One vector is turned by the same rotation once a tick. Each row is the vector after some number of ticks, and that number follows the row.
The counts run from 0 to 300.
[-0.44,2.90,-0.24,1.62,-1.02,-2.16,2.96,1.44,-1.32,-1.58,0.55,-1.62,1.52,-1.40,4.18,-2.32,0.66,3.17,-1.55,1.33,-2.33,0.13,0.20,-0.58,-3.22,-0.35,0.42,-1.05,1.51,1.42,0.65,0.63,2.00,-3.47]
171
[-2.84,2.12,-0.14,3.20,-0.30,-0.79,0.22,1.19,-0.34,-0.62,1.46,3.15,2.42,1.49,2.29,-1.61,0.26,2.73,-1.71,0.52,1.50,1.11,1.04,2.15,-3.52,-1.34,0.60,0.30,0.49,2.16,1.92,2.35,2.96,-3.13]
269
[-2.02,4.14,-0.04,2.37,1.60,0.42,1.65,2.28,-1.41,0.32,1.26,-0.99,-0.14,-1.39,3.71,-2.51,1.92,3.46,-1.17,0.61,-0.58,-0.93,-0.78,-0.53,-1.05,-2.53,2.63,-1.31,0.48,0.30,1.59,-0.65,-0.32,-3.97]
63
[-0.79,3.29,0.35,2.44,1.47,-0.07,-2.48,2.23,-1.96,-0.86,1.25,0.58,0.96,0.00,2.08,-1.89,-2.02,0.61,-3.24,2.67,-0.99,-1.42,-3.16,-0.68,-0.84,0.21,4.02,0.33,-0.55,1.32,2.47,0.71,1.34,-2.63]
154
[-3.31,0.70,-1.10,1.30,-0.43,-0.11,-0.86,2.73,-1.76,-1.99,0.53,0.92,-1.09,-0.37,2.68,-1.68,0.61,1.23,-4.42,2.68,-1.53,-1.09,0.43,0.94,-2.91,-2.51,4.45,-0.71,-0.33,-0.13,1.09,-0.61,0.46,-1.78]
43
[0.58,1.50,1.16,-0.18,1.82,-1.17,0.82,0.64,1.14,-0.75,0.88,-1.16,1.30,-0.50,1.42,-3.65,0.93,2.24,-5.49,2.63,-1.17,-0.52,-0.30,-0.08,-1.36,-1.16,5.25,-0.60,1.49,-0.22,0.53,-0.97,-0.89,-2.15]
1
[-0.13,1.98,-0.07,2.79,2.40,-0.75,-0.21,-1.33,-1.10,0.45,0.94,1.37,2.88,-0.07,-0.29,-2.12,0.52,1.32,-4.70,1.21,0.86,1.38,-2.15,-0.81,-2.59,-0.37,3.92,1.21,1.57,1.91,2.37,1.15,1.02,-3.42]
265
[-1.49,3.19,0.86,1.81,1.70,-0.62,-2.39,2.21,-1.71,-1.38,1.24,0.32,1.98,1.15,1.41,-2.34,-1.55,0.89,-3.88,2.31,-1.50,-1.51,-3.27,-0.03,-0.15,-1.33,3.81,0.91,-0.81,0.73,1.65,1.47,0.61,-2.03]
241
[-4.12,1.55,1.36,1.76,-0.40,-1.81,2.91,0.72,0.30,-2.17,-0.47,-1.70,1.15,-0.32,1.81,-2.96,0.97,1.90,-1.00,2.19,-1.48,-1.30,-2.54,0.43,-1.80,-2.00,0.63,-0.05,0.06,-0.07,2.18,0.36,3.84,-3.45]
214
[1.12,1.76,-0.16,0.68,1.13,-1.43,0.62,0.55,0.51,0.06,1.02,0.29,0.93,-1.57,2.26,-3.32,1.91,2.91,-5.54,3.04,-0.69,-0.80,-0.06,0.11,-1.63,-0.81,4.77,-0.28,1.48,1.05,1.41,-0.60,-0.68,-1.68]
88
[-1.73,-0.96,0.89,0.60,0.63,-0.75,-0.46,0.30,-1.02,-3.36,2.54,0.05,0.32,1.65,3.24,-2.36,-0.81,2.42,-1.26,1.36,-1.92,-1.42,-0.09,-0.37,-2.61,0.85,3.92,0.64,2.73,-0.56,1.27,0.46,3.90,-3.79]
276
[0.95,1.77,1.85,0.32,2.35,-1.21,1.31,0.11,0.87,-0.38,0.93,-1.02,2.54,0.21,1.03,-3.38,0.28,2.26,-5.05,2.56,-0.48,-0.21,-1.49,-0.70,-1.08,-1.28,5.31,0.55,1.74,0.26,0.37,-0.75,-0.13,-2.50]
2
[-2.16,0.36,0.11,0.62,0.76,-0.85,-2.01,-0.21,-0.65,-2.42,-0.64,1.03,0.75,-0.39,0.62,-1.38,1.12,0.95,-5.75,2.55,-2.65,-0.91,-1.34,-0.44,-3.06,-2.31,5.14,0.04,0.81,-0.41,1.17,0.46,0.68,-1.35]
132
[-3.64,3.34,-0.34,3.10,0.17,-0.72,-2.10,-0.59,-1.34,-1.03,1.70,2.21,2.35,-0.13,2.27,-0.60,1.78,3.19,-0.76,-0.76,-2.85,-0.64,-1.93,-0.36,-2.86,-1.17,-0.04,0.08,0.56,0.61,1.77,3.42,1.26,-2.91]
161
[1.01,1.22,-0.69,1.86,1.60,-0.77,0.23,-0.01,-0.80,0.13,1.13,1.04,1.59,-1.57,1.29,-2.71,1.94,2.46,-5.67,2.33,-0.24,-0.14,-0.46,-0.64,-1.96,-0.52,5.03,-0.07,1.22,1.71,1.72,-0.30,-0.40,-1.88]
176
[-0.96,1.98,0.54,3.43,0.95,-1.54,0.21,-0.57,-1.09,-0.35,1.30,2.20,3.44,1.28,0.97,-1.88,-0.28,2.00,-2.94,0.81,1.47,1.12,-1.50,0.44,-3.00,-0.50,1.43,1.27,1.19,2.52,2.18,2.06,3.51,-3.93]
267
[-3.57,1.44,1.75,1.43,2.42,-0.66,2.47,-0.79,1.64,-1.19,0.04,-0.90,-0.01,0.25,0.84,-3.28,1.17,1.12,-0.77,2.80,-0.20,-0.65,-2.28,-0.20,-2.84,-1.34,2.35,-0.76,1.61,-0.99,3.05,-0.09,2.98,-3.92]
212
[-0.57,2.09,1.08,1.07,-1.15,-1.06,-1.83,1.43,-0.60,-1.62,-0.15,1.87,3.64,1.46,3.66,0.04,-0.56,3.39,-2.77,0.77,-1.78,-0.02,0.58,-0.62,-4.10,-2.71,0.52,0.86,0.97,2.43,-0.22,2.50,2.20,-1.71]
50
[-1.09,2.66,1.26,1.70,1.10,-0.58,-3.55,1.73,-1.19,-1.43,0.62,1.26,1.98,1.02,1.26,-1.93,-2.18,0.31,-3.35,3.15,-1.15,-1.20,-3.14,-0.32,-1.17,-0.52,3.64,0.82,-0.53,1.17,2.14,1.41,1.26,-1.65]
242
[2.35,2.78,2.70,0.08,1.38,-0.92,-2.25,0.38,2.45,0.23,0.00,1.14,3.23,-0.22,1.90,-1.94,-0.17,2.46,-2.45,3.53,-0.88,-0.56,-0.79,-1.20,-2.99,-0.35,2.71,-0.28,1.58,2.36,1.75,1.91,0.51,-0.75]
200
[-1.95,3.23,0.36,-0.68,0.13,-1.74,-0.78,0.61,1.61,-1.42,1.01,1.63,2.57,1.76,2.45,-1.76,1.93,3.43,-2.84,-0.05,-1.83,1.80,1.77,2.27,-3.93,-2.18,1.17,-1.80,0.46,-0.07,-0.17,2.39,-0.94,-1.60]
227
[0.44,3.47,1.14,-0.29,0.77,-1.87,-1.55,0.78,0.09,-2.32,0.43,-0.95,2.06,-0.48,2.73,-2.76,-0.77,1.74,-3.30,3.26,-4.29,-1.95,-2.51,-0.91,-1.23,0.38,3.24,-1.09,0.63,0.41,1.11,1.69,0.04,-1.10]
110
[-0.65,0.50,0.63,0.78,2.60,-0.35,-0.56,-1.25,0.09,-1.45,1.06,0.45,-0.29,-0.17,1.78,-1.57,1.75,2.43,-0.72,1.47,-2.28,0.62,0.90,-1.51,-5.86,0.70,3.36,-2.14,3.54,0.03,1.78,0.83,1.57,-3.06]
167
[-1.54,-0.34,0.39,0.72,1.16,-0.95,-1.85,-0.81,-0.26,-2.58,-0.27,0.42,1.53,0.22,0.11,-1.30,0.60,0.93,-5.62,2.17,-2.74,-0.57,-1.59,-1.26,-3.18,-2.43,4.74,1.03,1.26,-0.38,0.75,0.34,1.07,-1.89]
133
[-3.40,3.72,1.36,1.47,1.25,-0.07,-2.14,1.33,1.36,-0.11,1.67,2.58,2.60,1.26,1.40,-2.36,1.64,3.11,-3.01,0.79,0.55,-0.32,-0.85,2.05,-0.69,-3.40,2.52,0.11,-0.82,-0.06,1.83,1.62,-1.23,-1.35]
9
[-3.43,0.98,-0.63,0.60,-0.12,-0.64,-1.67,1.24,-0.73,-2.25,-0.25,0.85,0.10,-0.47,1.18,-1.82,0.80,0.93,-5.58,3.32,-2.40,-0.92,-0.51,0.72,-2.62,-2.28,4.61,-0.77,-0.28,-0.58,1.25,0.44,0.54,-1.15]
131
[-1.51,1.93,0.46,2.57,-0.48,-1.31,0.26,1.35,0.40,-0.19,1.03,2.61,3.71,1.39,2.52,-1.90,0.14,3.25,-2.54,0.95,2.01,0.66,0.03,1.78,-2.09,-1.18,0.57,1.44,0.74,2.69,2.16,1.88,3.17,-2.57]
181
[-1.39,3.75,-1.00,2.46,0.91,-0.22,-0.08,2.19,-2.16,-0.37,2.16,-0.69,-0.04,-1.35,3.44,-2.99,0.21,2.08,-2.51,2.04,-1.37,-1.58,-2.89,-0.75,0.09,0.02,3.50,-0.23,0.44,0.26,2.47,-0.15,0.26,-3.41]
65
[-0.79,2.23,1.51,0.66,-0.62,-1.84,-1.10,0.51,0.02,-2.25,-0.62,1.63,4.12,2.28,2.10,-0.26,-0.84,2.43,-3.32,0.85,-1.74,0.98,0.31,0.42,-4.03,-2.30,0.42,1.08,1.20,1.72,-0.66,3.03,2.42,-2.04]
137
[-4.18,0.12,-1.11,1.82,1.57,0.49,-1.12,0.09,-0.47,-1.58,3.25,2.06,-0.59,1.04,2.29,-2.13,2.29,2.85,-2.20,-0.51,-1.14,-0.52,0.24,0.89,-2.20,-0.95,3.62,-0.13,1.42,-1.16,1.90,0.97,0.79,-3.05]
273
[2.73,2.73,1.07,0.21,0.69,-1.25,-2.89,0.85,0.16,-0.45,1.53,1.16,3.03,0.01,3.06,-2.08,-0.91,2.95,-3.01,2.86,-1.67,-0.80,-0.74,-1.10,-1.88,0.93,3.32,0.33,2.12,2.09,1.14,2.01,0.61,-1.31]
286
[1.52,3.33,3.33,0.51,1.76,-0.64,-1.20,0.04,2.83,0.42,-0.35,1.33,3.49,0.07,1.49,-1.71,1.09,2.91,-1.87,2.54,0.22,-0.24,-0.44,-0.78,-3.51,-1.22,1.97,-0.67,2.10,2.35,2.09,1.76,0.76,-1.33]
201
[0.34,3.11,2.43,0.60,2.06,-0.20,0.45,1.88,-0.13,-0.57,1.52,-0.21,0.60,1.82,3.68,-2.30,-1.22,2.66,0.57,1.39,0.16,1.01,1.37,-0.19,-3.98,0.32,2.07,-1.66,1.89,1.33,1.47,0.69,2.14,-3.95]
59
